Each row has a name. Each question is about the rows just above it.

[ 58 -12  56  21  -7] : L
[-13 -14   0 -15  -7] : Q
[-28 -12   8 -22 -10] : U
[ -5 -37  53  17 -10] : E
[-12  54 -12  56 -16] : W
[ -3 -12  -5 -31  -1] : P
[-23  36  17 -32 -49] : R
[ 23  10 -20  22  25] : A
The one value in L and P: : [-12]
Number of entries in [ -3 -12  -5 -31]: : 4
Whose row is [ 58 -12  56  21  -7]? : L

[  6 -17  -4   7   1 -16   9  10] -> B
[ -2 -16 -16  -9  33 -20  21  47] -> C
[  1  18  34  23 -23   8   4 -38] -> T
How many entries does [ 1 18 34 23] have? : 4
What are the next 2 entries after [-16 -16]? : [-9 33]

[ 27  11 -44  11] = lage
[  2  11 -10  11] = befe
[ 27  11  -9 -10] = nak
Which value is in both lage and befe? : [11]
Whose row is [  2  11 -10  11]? : befe

[-39  28  -2  34  20  21   4  44  -9  -5 -42  41  -7   3  14   5  42  34] = som
[-12 -27   0 -21 -16   0 -19 -19  -7 -21  20  -9   3 -18   1 -20 -26 -13] = beka
[ -1 -21  -2  34  20  -2  20  44  -9 -42  -5  41  -7   3  14   5  42  34] = raz
Whose row is [ -1 -21  -2  34  20  -2  20  44  -9 -42  -5  41  -7   3  14   5  42  34]? : raz
How many entries does [ -1 -21  -2  34  20  -2  20  44  -9 -42  -5  41] have? : 12
Give the next 2 entries after [  0 -21]. : [-16   0]
What are the next 2 entries after [ -5 -42  41]? : [-7  3]
The next 2 entries after [  0 -19 -19  -7 -21  20  -9]: : [  3 -18]
The next 2 entries after [-42  41  -7   3]: : [14  5]

[-26   7  -1  15] -> tasi
[-22  -9  -9  17] -> Kiza
[-21 -17   5   5] -> Labe
[-26   7  -1  48] -> topu
[ -3  12 -10  50] -> Ralu
[10 -6 12 -1] -> gulu
[16 -5 14 -1] -> Matuv
[-21 -17  -1 -50] -> Kebez
[-5  2 14 -3] -> gisi
[21 12 -8 23] -> dimi
Count the entries of [-5  2 14]: : 3
Whose row is [-26   7  -1  48]? : topu
Number of entries in [16 -5]: : 2
Count the entries of [-21 -17]: : 2

[ 0  0 -2 -1] = vel
[-1 -3  2 -2] = zepog
[-1  0 -1 -5] = Zan
Shared by zepog and Zan: : [-1]
Whose row is [ 0  0 -2 -1]? : vel

[ -7 -12 -13   0  23 -36  22 -21 -52  -4]  nare
[  9  -2 -37 -20 -21 -33  13  27 -52   8]  Vipa
[ -3  -6 -60  20   8 -14  13  42 -52 -20]  Gek
[ 37  21 -19 -14   3   1  -7  -2 -52 -20]  nute
[ 27  18 -63  -8  18   0   0  -2 -52  -8]  zisem
[ -7  -5  -6  35  18  45  21  21 -52  -7]  rudom
[-32 -18  36  12  -4 -28  -5  17 -52   0]  madug
[ -5   3  10   5  34 -50   3 -41 -52  11]  Vir
[ -7  -5  -6  35  18  45  21  -4 -52  27]  tunom
[  9  -2 -37 -20 -21 -33  13 -21 -52   8]  Bab
[ -5   3  10   5  34 -50 -17  30 -52 -15]  tufek
[ -5 -18  15  41  -4 -53  43   5 -52 -18]  fik
Shared by Bab and rudom: : [-52]
Number of entries in [ -7 -12 -13   0  23]: : 5
The one value in Vipa and tufek: : [-52]
The one value in tunom and Bab: : [-52]
Count the entries of [ -7 -12 -13   0  23 -36  22 -21 -52  -4]: : 10
Count the entries of [ -7  -5  -6  35  18  45  21  -4 -52  27]: : 10

[  3  17  22   6  30 -24  25  -2  54  20] -> zipu
[ 39 -22   0  22  29 -22  22  -8  62   9] -> daz
[  0  20  -7  27  27 -21  20 -10  15   6] -> Penol
[ 42 -20  10  15  29 -24  30  -6  59  14] -> fopo
[ 46 -15  25   4  30 -24  25  -1  53  21] -> Girom
[ 44 -18  16  11  30 -24  24  -4  57  17] -> fikur
[ 37 -24  -4  24  28 -22  21  31  62   7] -> tabe
[ 14 -22   3  20  29 -23  23  -7  61  11] -> nev
[ 43 -19  13  13  30 -24  24  -5  58  16] -> Kon
[ 46 -13  27   2  30 -24  25  -1  51  23] -> moke
[ 45 -17  19   9  30 -24  25  16  56  19] -> bigo
[ 41 -21   6  18  29 -23  23  -6  60  12] -> Fifo
Whose row is [ 44 -18  16  11  30 -24  24  -4  57  17]? : fikur
The one value in nev and tabe: : [-22]
What are the next 2 entries after [ 3 20]? : [ 29 -23]
Give the next 2 entries after [ 22   6  30 -24  25  -2]. : [54 20]
Count the entries of [ 46 -15  25   4  30 -24  25  -1  53  21]: : 10
The row with [ 41 -21   6  18  29 -23  23  -6  60  12] is : Fifo

[  7  -5   8 -15   7] : Gego
[  3  -5 -11   7   7] : niba
[ 48  -5  -5 -15   7] : Kanog
[ -4  -5 -11 -15   7] : bagu
What are the next 2 entries after [-5  8]? : [-15   7]
Count the entries of [ 48  -5  -5 -15]: : 4
Which row holds [ -4  -5 -11 -15   7]? : bagu
What are the next 2 entries after [ 7 -5]? : [  8 -15]
Count the entries of [  3  -5 -11]: : 3
Number of entries in [  7  -5   8 -15]: : 4

[-11  -2 -12  -2  -2 -12]  Pivu
[ -6  -2 -12   2   3  -7]  pomot
[ -2  -8  21  -7  -1 -14]  Meka
[ 22  -4 -12 -13  -8 -14]  Zamim
[-11  -2 -12  -2  -8  -7]  fof
Which value is in both Meka and Pivu? : [-2]
Count the entries of [-11  -2 -12  -2  -2]: : 5
[-11  -2 -12  -2  -8  -7] is in which row? : fof
Which value is in both Pivu and Meka? : [-2]
The one value in Zamim and Pivu: : [-12]
Which value is in both Zamim and pomot? : [-12]

[  2 -51 -51   1] : seku
[4 1 1 0] : fon
[  3   1   1 -12] : piro
[ 3  4  4 21] : ragi
Count the entries of [  2 -51 -51]: : 3
Count the entries of [4 1 1]: : 3
Shared by piro and seku: : [1]
[  2 -51 -51   1] is in which row? : seku
Shared by ragi and fon: : [4]

[ 34   3   5   1 -21]  pivos
[ 19  15 -43  10  -1]  gama
[  3  34  14  31 -32]  vusef
[-32  -2  10  56 -13]  bimi
The next 2 entries after [34  3]: : [5 1]
The next 2 entries after [ 3 34]: : [14 31]

[ 24   7  -5  31 -23  54   3  20  26 -20] -> bap
[ 20   3  -1  19 -14  60  16  26  18  -9] -> Vun
[ 23   5  -4  24 -18  60  12  22  23 -14] -> fadug
[ 20   3  -1  19 -14  60  15  26  18  -9] -> badu
[16 -2  6 10 -4 54 17 35 11  1] -> Sopo
[ 23   5  -4  24 -18  61  12  22  23 -14] -> vokur
[ 29   1  10  15  -2  57   8  31  26 -16] -> muza
[ 29   1  10  15  -2  57   8  22  26 -16] -> zakez
[16 -2  6 10 -4 54 17 34 12  1] -> gol
[ 24   7  -5  31 -23  54   3  20  18 -19] -> vem
[ 17   6  -1  37 -25  31 -10  20  18 -19] -> lis
[ 24   7  -5  31 -23  54   3  20  25 -20] -> tazep
Count the entries of [29  1 10]: : 3
Whose row is [ 24   7  -5  31 -23  54   3  20  25 -20]? : tazep

[  7  -1   7  10   0 -13   5  48] : bez
[-23  14  -1  -4   5   7   7   5] : vuka
[  2   7   3  -8  -3  -9 -12   4] : goda
[  4  -1   7 -12   4  11  13  36] : gigo
[  2   0   3   2  -1  -8 -13   5] : pipez
Shared by pipez and gigo: : [-1]
Which value is in both bez and goda? : [7]
Which value is in both vuka and goda? : [7]

[ 32 -11   4   3   2  42  29]  Gonor
[-34 -24 -56   6  -6  32 -22]  kam
[-11  32 -26  -5   6   3 -35]  zabu
Which value is in both kam and Gonor? : [32]
The next 2 entries after [-11  32]: : [-26  -5]
Give the next 2 entries after [ 6 -6]. : [ 32 -22]
Number of entries in [ 32 -11   4   3]: : 4
Which value is in both Gonor and kam? : [32]

[ 12  -9 -48 -14  -5] = kar
[ -9 -46 -17 -23 -27] = kezi
[  4 -12  -6   2 -27] = Lagad
[-20   5  10  -9  -6] = supe
[-10  -1   2  -1  20] = dogoz
What are the next 2 entries after [ -9 -48]? : [-14  -5]
Count the entries of [  4 -12]: : 2

